Rotation paths and how fast each direction turns (degrees each step)
Each turn is a multiple of 5 degrees from 10 to 175, or 0.
Each row of a path follows its step; steps can be skipped.
Rotation 1:
step 2: [ 19   4   9 -15 -12   2   8  -5  -9  -2  12   5   2  14  16 -15   9  10
  11   0  -2  18  -2  -2   5  -4   0  -5   5   5  -9  21 -14  -8  -9  -5
   9  -9   1  16  14  -2 -11]
step 5: [ 18   5 -20   0 -12  -8   6   7  -9 -12   3   4   1 -19   4   0   1  12
   2  -1  11  18  13   2   7  -5  10  10  -3  17   0  17   3   8  -4 -11
  -5   0  11  -6   7   6  20]
step 7: [  4   2   5  -6  10   0   1  -3  -9 -13   0  -2 -12   6  16 -18  26  11
  -7   7 -14   5 -13  -5  -5  -1   3   6 -18   6  -3  -1 -15  -5 -10  -6
  22  -3  16   5   9   1  -4]
step 8: [ -4  14 -15 -21 -13   6   0  -7 -17 -10   9  -3  -9  -3  14  -6  -5  -2
 -16  10   0  15  14   4   0   4  16  -1   4  -1  -5   0   5 -12  -2  -4
  13  13 -11  -4  11 -18  -8]
step 11: [  3  -8  -7  -1  -8  -8   1   4 -11  -5  14  -6 -22  -6   2  -2 -15   8
  16  20  14  -7   3  -7  -8   0  19  14  16 -12  -6   3  -8 -10  -2   1
  -6  -1  16   5   9  -6  11]
step 14: [ 15  15  -7  -6 -10  16  -3  -8   5  -7  16  11  -5   0   0  17  16  13
  -4  21   2  -4  -1 -11 -12   3  10   3   0  10 -20   9  -9 -13  -4   4
  -7  -5 -13  11  -4  -8  -2]
step 17: [  8  -3   3  10 -11   0  -4   8 -11 -12  -5  16  -2 -15   6   6   9  -2
  -8  24   2   3  -2  -1  -8  -8   9   6  21  22  12  -9   8 -15  -1   4
   9  -7  16  -3   6   7   6]
step 20: [ -2  10 -13   9 -11  13  12  -4 -16   3  19  -3 -13  -6   6   2   7   6
 -15   1  -9  -3  -1   1 -24  -4   7  -2   6   8  11  -3 -12   9   6  15
  -1  -4   6 -11   0 -16 -17]
step 22: [ 16   3 -11  -8  -8 -20   0  12 -26   5 -15   3  -2  -4   1  16   3   2
   8   8  -7  19  -6 -15  -8  -3   1  -2  18  16  -3   7   7  -4   1  10
   4  -5  -2   2   6  11   3]
Speeds:
[ 4  5  3 -2  4 -1 -1  1  0 -6  3 -3  0  1 -2 -6  1  1  3 -9 -2  7 -1  1
  2  3 -1 -3 -1 -6 -1  4  2  0  0 -2  4  0  2 -2 -1  2  5]
130
[-1 -3 -3  0  2  3 -6  8  5  2  3  1 -1  5  1  2  1 -2 -2  2 -6  3  2 -1
 -6 -2  2  1  5 -2  1  5  1 -2  2 -1 -4  4 -1 -3  4  1  3]
130
[-4  2  3 -4  0  3  1 -3  4 -4  0 -1  0  0  4 -5 -1  3 -7  0 -1  2 -1 -3
 -6  3  0 -5  0  1 -3  2 -1  5 -4 -1 -4 -2 -4  3  1  0 -7]
60
[-2  3 -3  5 -3  7  3  4  0 -1  1 -5  5  0 -1  3  1  5 -2 -3  3  0  3  1
  0  2  1  2 -4 -2 -3  1 -3  2  1  4 -5 -3 -3 -5 -5 -4  5]
70
[-2 -1 -1  1  0 -1  1  1 -1 -8  1  0  5 -5  4  5 -2 -1 -4  0 -2  3  3  0
  1 -1  1 -2  1  4  0 -3  8 -2  1 -1  1  5 -3  0 -7  6  0]
85
[-4 -1  0  0 -3 -5  4  6 -1 -4 -4 -1  1  0 -5 -5 -4 -3  2  6 -1  0 -4 -5
 -1 -2  4 -2  1  3  0  0 -1  4 -1 -2 -1 -4  2 -3 -2  3  7]
65
Rotation 2:
step 1: [  1   1   1  -9 -29   6 -10  -4  -3  10   5  -9  -4  12  22   7   6   2
   7   5   2   5 -10 -16  18  -9   2   2  -1   9  -5 -13  -4   2  -7   1
 -14  14  13  11  -1  -6  -3]
step 2: [ -6  -2  16  -2  -5 -18  -4 -19  -5  10   7  10   7 -10  -7  -9   2  -3
   1   0   7   6 -12  -5  -7 -10   6 -18  -1  -4 -10 -12   2   8   0  -4
 -18  -8   6 -10   7  25  -2]
step 4: [ -9   0   6   7   2   3  -8 -13   3  -5 -10   0  17   9   5   4   8  -2
   3  20  15  -8 -10  -1   7  -4  15   1  -5  32   2  -4 -12  -5  -1  16
  -1  11   0   0  -5   3 -12]
step 7: [  2  -4  10   0  -9   4 -15  -8   0   4   1   4  12 -14   9  12  -1  -5
  -8  -3   4 -15 -18  -7 -11 -17   8   4   1   3  23  -4  -5 -11  12  19
   1 -10  10  -4   5  13   8]
step 8: [ -2   0  -5  -1  -4  -8 -12  -9  -2 -10  -3  14  -2  11 -22 -12   4   7
   0  13  -3   0  -1  -2  -7  12  14   5  12  12   1  -6 -19 -15   7   0
 -17  -8  -7  10  -1  -2  22]
step 9: [ -9   0   8  25  -7  10 -16   7   4   4   3  -5  -8   2  14  -9  10  30
  10  -7   8 -11  -8   6   0   1   2  11   8  16   1  -8  -1   5   0  -3
  -5   2 -16  -4   1   3  -9]
step 11: [-12   1  -1  -1  -5   9  -8   9  -4  18  -5  21   4  -5  13  -9   5   4
  -2   4   6   1  -5 -22   4  -1  11  -8  18 -10  -1   0  -9  -6  -6  -1
  -3  -6   4  15  14  -8  22]
step 17: [ -3   2  15  -7 -32  10 -13 -20  -9   4 -12   5   1   1   2  -7  17   6
  -7   5  -1  -2  -6   4   4  -7   8 -16  -6  11   0   0  -8  12   2  13
  -8   3   1  -6   0  -6 -10]
step 22: [-10  11   9   4 -18   0 -12  -8  -3   7   9 -11 -16 -17   8   5  19  12
 -15  -4  16  -5  -4   6  -6   0  -5   6   9  -5   4  -2  -8  -9  14  -1
   2 -17 -10   3  -5   6  -9]
Speeds:
[ 1  1  3  3  0 -2  4  7 -4 -2  2  0 -3 -2 -5  1  0  4  2  3  2 -2 -4  0
 -2 -5 -3  1  6  1 -8  2  3  2  1 -3 -2 -6  0 -1 -6  1 -2]
110
[-7 -4  3 -2 -5  5  1  3  0  1 -6  1 -4  2  5  1  1  3 -7  2 -4  1  3  0
  0  2 -2  0  2 -1 -2  1 -3 -5 -3 -5  1  1 -3  3 -4  1 -3]
135
[-2  7 -6 -3  0  0 -2  1 -5 -2  0 -5 -6 -2  2 -2  1  5  1  1  2  4 -5  9
  4  0  0 -1 -5  2  0 -4  0 -1 -3  1 -2  2 -1  1 -3  1 -1]
85
[ 0  2  0 -1 -1  3  6 -6 -3  1  2 -3 -1 -4  4  7 -1  0 -3  4 -1 -1 -4 -4
 -1  1 -3  6 -1  7  2  3  5 -2  4  3  5  3  0  3  0 -1  0]
115
[ 7 -3 -3 -1 -2  7 -4  0  2  0  2  2  1 -1  4  3  0  6  5 -5  1 -1 -3 -4
  0 -2 -1 -3 -4 -3  4  4  1 -2  0 -5  0 -4  0  0 -6 -3  1]
175
[-2 -4  2  1  1  2 -1 -2 -1  0 10  0 -1 -5  1 -9  3 -2 -3  2 -2  0  3 -1
  0 -4 -9  1 -3  1  1 -1 -1  0  0 -2 -4  1  2 -2  0 -5 -3]
90
[-1 -2  3  0  4  1 -5  2  4 -1  1 -3  0  5  2  4  0 -1  2  5 -6 -1 -6  1
 -1 -8  2  4  0 -4  1 -3  3  0 -2  2 -1  8 -1 -4  0 -2 -4]
130
